In the rows, zero is written as 128.
Which row each row swaps with, under one turn or mirror
Pof: [151  85 145 150  88 135 121  91 150 155 112 122 106 182 113 138 120 125
 122 125 122 134 124 107 108 124 150 129 107 141 127 118 118 124 144 116
 119 146 133 152 103 134 111 141 118 134 114 115 144]
ful: [153  97 169 130 144 146 144 121 108 141 133 114 134 134 136 124 128 120
 117 128 142 121 101 120 142 133 151  93 107 149 120 141 111 127 135 114
 115 175 127 119 131 118 127 101 105 140 159 108 130]
lapem: [148 110 166 126 151 150 153 124 102 131 134 122 115 155 135 134 129 108
 123 129 125 134 109 129 145 125 153  94 114 137 115 137 110 127 133 108
 119 169 124 118 117 127 127 110  92 147 152 103 119]
kaze: [150 155 136 123 154 113 130 168 131 121 112 121 124 109  81 146 128 119
 152 122 136 133 119 130 130 134 130  88  90 105 125 133 126 129  91 130
 109 138 130  90 140 131 154 110 123 118 125 125 143]
tuga: [162 107 148 153  85 131 113 103 156 125 101 123 108 164 104 147 122 112
 129 109 115 143 130 116  91 105 129 119 114 127 130 116 109 128 102 121
 108 141 140 153 109 155 103 138 125 128 104 134 141]
pega: [151  94 169 129 146 144 145 114 115 132 141 120 127 144 136 123 126 125
 116 125 133 133 103 130 141 129 149  91 104 151 122 139 116 127 138 112
 115 173 122 121 125 122 129 109  99 135 163  97 129]
ril: [137 151 152 128 140 109 127 163 126 150 112 135 125 120  91 137 116 113
 158 139 132 143 136 134 132 137 118  91 101 105 107 139 110 118  83 133
 113 122 125  92 127 136 153 127 135 136 107 126 129]
gakab: [142 115 155 126  81 125 120 125 182 139 104 120  85 185 113 143 118 111
 139  90 124 139 117 127 120 133 152 117 109 124 113 118 131 141 113 126
 109 122 137 142 106 140 101 137 123 109 107 120 133]
vek: [157 152 153 124 129 120 116 152 138 122 111 121 115 132  76 159 134 100
 154 118 117 148 141 134 108 114 116  99 103  98 126 134 110 133  81 137
  99 134 135 118 142 148 137 113 120 135 122 136 151]
bobat: [142 146 159 100 121 119 121 171 162 132 111 119  90 151  92 149 130 101
 161 108 121 141 124 143 135 136 145 106 101 101 107 136 134 135  90 140
 104 118 145 105 126 124 127 116 124 121 114 133 140]
geza: [136  85 138 157  91 132 121  94 155 141 128 119 108 164 118 139 122 132
 124 115 124 140 120 111 108 116 158 125 103 154 117 124 122 137 135  97
 116 130 138 150  91 130 107 135 120 128 111 107 128]
soziv: [145  98 134 146  92 136 106 112 157 151 107  99 102 176 118 145 121 136
 118 118 123 139 129 130 124 115 144 130 118 144  99 113 122 133 131 112
 118 121 118 146  85 126 127 148 116 117 106 114 124]
ren: [148  82 148 158 117 126 127 111 149 130 121 119 134 115 101 131 114 145
 139 144 144  96  99 135 133 146 154 100  96 158 137 123 133 137 127 120
 111 157 130  96 157 123 152 107 143 134 153 118 134]
mefu: [155 147 146 115 148 124 131 169 136 131 119 118 129 123  96 141 126 114
 150 148 130 142 138 140 125 148 135  81  93 104 115 137 126 130  93 136
 117 127 125  78 145 135 151 115 120 117 131 119 139]
les: [153 147 138 123 141 126 113 174 144 144 112  99 126 128  87 150 129 113
 149 131 129 147 128 145 140 135 120 104 102 107  94 131 129 136  97 131
 109 116 119  90 121 117 159 130 125 105 120 126 129]
mimup: [154  88 144 154  95 111 116 116 166 140 125 118 136 105  98 133 113 149
 143 140 152 105 111 129 126 146 153 100  88 153 137 126 130 139 119 124
 105 141 131  93 152 120 144 123 153 117 139 125 146]
fub: [151  81 151 153 113 124 130 120 157 132 127 121 136 101 103 135 116 138
 137 148 141 100 105 134 132 144 161 102  96 158 133 122 125 136 123 124
 113 148 136  87 157 117 154 111 142 127 148 121 141]
fiz: [123 104 148 161  90 122 113  97 144 159 113 133 104 164 119 135 114 136
 123 117 128 136 127 113 114 114 132 117 105 138 118 120 106 125 127 113
 108 125 119 141  95 144 108 149 127 136  95 106 118]

soziv swaps with les
vek swaps with tuga
mefu swaps with geza

Which row each row swaps with, under one turn or mirror
Kobil: [ 94 106 161  98 144 121 118 100 129  96 108 105]
gib: [115 112 153 109 101 163 144 119 114  91 104 144]
Nol: [104  99 141 129 126 158 127 115  94  96  77 143]
kur: [127 114 146 121  97 107 142 113 123 125  73 127]
non: [140 136 137 121 141 122 133  95  98 105 128 116]
gozun: [134 141 143 114 150 125 140  96  98 122 121 132]
gem: [114  99 157 124 107 146 135 118  94  67 107 135]
ver: [111 118 145 120 119 107 151  97 124 147  96 134]
tiv: [ 90 103 162 138 102 149 139 121  88 107 105 137]
gobon: [ 94 103 163  96 145 123 108  98 113  98  94 114]
vapup: [130  98 131 124  95 123 128  97 115 139 114 126]
gusa: [101  93 162 107 132 123 109  95 116  81  99 103]
Vabe: [141 139 138 110 145 114 138 100  93  96 118 123]
nof: [104 112 137 129  90 111 147  94  91 133  99 136]

Vabe swaps with Kobil
ver swaps with gem
gusa swaps with gozun

Which row each row swaps with, under one turn or mirror
neb: [135 113 132 119 105 146 138 152 113 175 150 160]
rif: [119 127 124  81 134 137 132 156  83 160 124 109]
Sal: [130 115  95 119 126 124 110 162 123 153 144 126]
Sogo: [138 117 118 106  92 136 158 129 113 165 155 133]
sikig: [121 151 126  99 125 142 105 120  91 145 127 118]
keso: [119 123 147 115 124 130 105 140 126 138  94 125]
Botam: [124 142 115 112 137 110 114 117 125 176 113 114]
dezas: [147 115 123  81 153 139 126 147 117 162 112 136]
Lomem: [155 119 124 103 105 135 158 120 111 167 155 128]
zasun: [140 146 137 118 137 144 150 133 143 168 108 141]
begi: [ 98 131 151 129 110 131 137 120 102 171 117 135]
gif: [123 107 138 120 102 112 122 121  88 140 127 120]
sebo: [130 158 128 134 132 122 149 124 128 165 109 130]
kega: [160 122 124 126 116 122 159 126 124 163 145 136]
Rad: [118 109 138 105 113 145 104 159 104 136 113 138]
difa: [111 135 144  95 124 127 120 140 145 167  99 127]
Vuli: [126 143 116  99 145 141 162 156 110 167 132 112]
ziv: [121 118 128 101 118 137 121 173 149 153 126 138]
Vebe: [154 124 132 115 131 142 127 156 150 154 117 145]
daso: [161 125 126 103 121 127 155 128 127 178 142 143]
bipur: [139 112 121 107 110 130 101 162  95 145 130 144]
Femad: [141 154 107 116 130 155 136 143 120 145 152 131]
muvu: [113 115 133 116  99 127 144 118  92 139 138 108]
vozut: [ 99 111 136 120 106 117 128 134  94 132 125 115]
lumu: [110 122 121 113 154 136 142 151 120 134 104 120]
zed: [108 120 131 109  90 125 145 113  97 156 135 116]

keso swaps with Vebe
lumu swaps with dezas
Sogo swaps with zed
Rad swaps with zasun
Lomem swaps with muvu

